(in the rows, 128 means zero)
One hidden turn or mirror swaps the rows below in pairs. Which row is each named row swapped with?
The rows were stretched afterwards, more along some directions than others.
reta: [172 144 104 143 139 102 137 114 149 110 191 133 117 143 128 109]
Lita: [163 141 106 140 121 108 129 117 132  98 148 144 128 140 131 116]
Buzo: [171 151 111 133 134 105 151 115 141 124 189 121 117 136 114 114]
dosuz: [138 133 125 145 113  91  91 116 126 131 148 155  90 177 123 132]
bibi: [148 105 114 154 122 136 109  88 109 100 170 130 115 143  76 125]
zotif: [145 130 132 135 129 145 116 141 167 134 168 145 130 118 135  93]
keses: [140 126 123 132 112 120 160 117 116 131  99 108 127 155 118 132]
Nuv: [141 129 135 148 150 131 106 121 155 125 213 140 109 122 122  97]
voroz: [143 121 114 145 104  97 143  99 113 124 124 119 124 166 104 131]
ziba: [161 120 106 129  78 107 125 105 104 125 112 117 108 146 106 137]
vofog: [132 123 130 151 129 131 117 127 151 123 175 149 122 126 116  90]
kam: [138 116  99 150 100 104 146 109 100 110  99 119 123 162 106 124]
zod: [124  97 118 144 109 136 115 132 103 102 107 134 123 127 107 125]
kes: [113 115 106 149 120 126 146 105 101 108 115 110 130 145 104 123]
bani: [129 102 113 137 102 142 125 106 104 112 111 117 126 116 103 120]
Kavin: [142 105 102 158 110 130 106 112 100 100 125 141 112 141  87 115]
geten: [150 109 118 146 113 141 128 103 107 105 130 138 126 135  94 125]
Puzaf: [162 114 102 131  82 101 115 108 119 116 110 130 119 137 113 132]
tol: [140 124 125 147 118 112 137 105  98 115 115 127 111 180 100 128]
gof: [151 113 115 153 124 142 122  88  99  95 153 132 117 144  90 113]
zon: [150 115 121 145 121 149 125 112 111 113 146 133 124 124 106 109]
puvo: [125 127 127 143 119 113 150 109 112 119 107 127 125 156 115 138]
pilo: [144 114 115 150 116 143 105 122 111 105 117 148 119 141 102 118]
Tava: [143 128 117 152 143 125 105 126 165 130 202 146 111 132 117  97]
Zamog: [136 135 130 149 113  97  99 127 129 132 158 145  93 162 122 119]
zuf: [160 122 103 131  67  95 117 101 103 120  98 134 106 159 108 134]
fonif: [136 127 136 138 160 146 121 117 159 143 205 132 120 121 128 111]
lof: [139 109 112 139 128 141 116 106 115 102 140 138 124 116 102 126]
Buz: [158 124 126 138 113 125 130 140 167 125 192 133 126 111 124  85]
faru: [163 143 110 116 132 126 147 112 148 116 145 125 130 132 138 124]
basi: [150 129 131 146 145 132 108 120 159 137 194 142 112 143 111 111]
Reze: [133 123 119 149 118 145 113 125 157 112 168 144 133 121 120  90]
rodef: [127 127 106 145 104 107 138 131 109 126  81 129 121 162 127 137]
boruz: [193 145 114 143 127  95 130 107 141 118 192 134 110 166 118 119]
Vig: [105 122 111 139 130 119 137 122  91 121  86 120 120 156 110 150]
sido: [165 140 105 139 146 119 148  97 141 104 210 114 124 125 111 108]
soru: [147 118 106 128  84 106 120 103 102 125 106 117 108 143 108 145]
rosod: [165 146 115 126 126 118 156 109 144 109 151 129 133 123 132 125]
gibi: [133 133 132 147 121 103  97 130 132 137 158 145  93 165 128 124]
vez: [137 129 124 135 148 146 129 103 162 131 192 127 127 125 128 105]
Sim: [186 147 110 144 129  90 138 111 138 126 191 130 104 159 114 126]
mulod: [141 126 128 161 106  93  88 136 131 117 142 164 103 165 124 104]
Bes: [142 133 134 142 143 141 123 129 170 129 189 152 128 123 134 100]
Poza: [137 122 109 142  94 110 135 122 110 120  79 128 129 169 125 131]
megap: [167 146 123 130 148 122 143 124 140 114 161 130 120 140 136 125]
giv: [146 107 127 147 129 139 105 112 103 113 140 139 112 146  92 129]

zon is swapped with fonif
Tava is swapped with Kavin
Reze is swapped with bibi

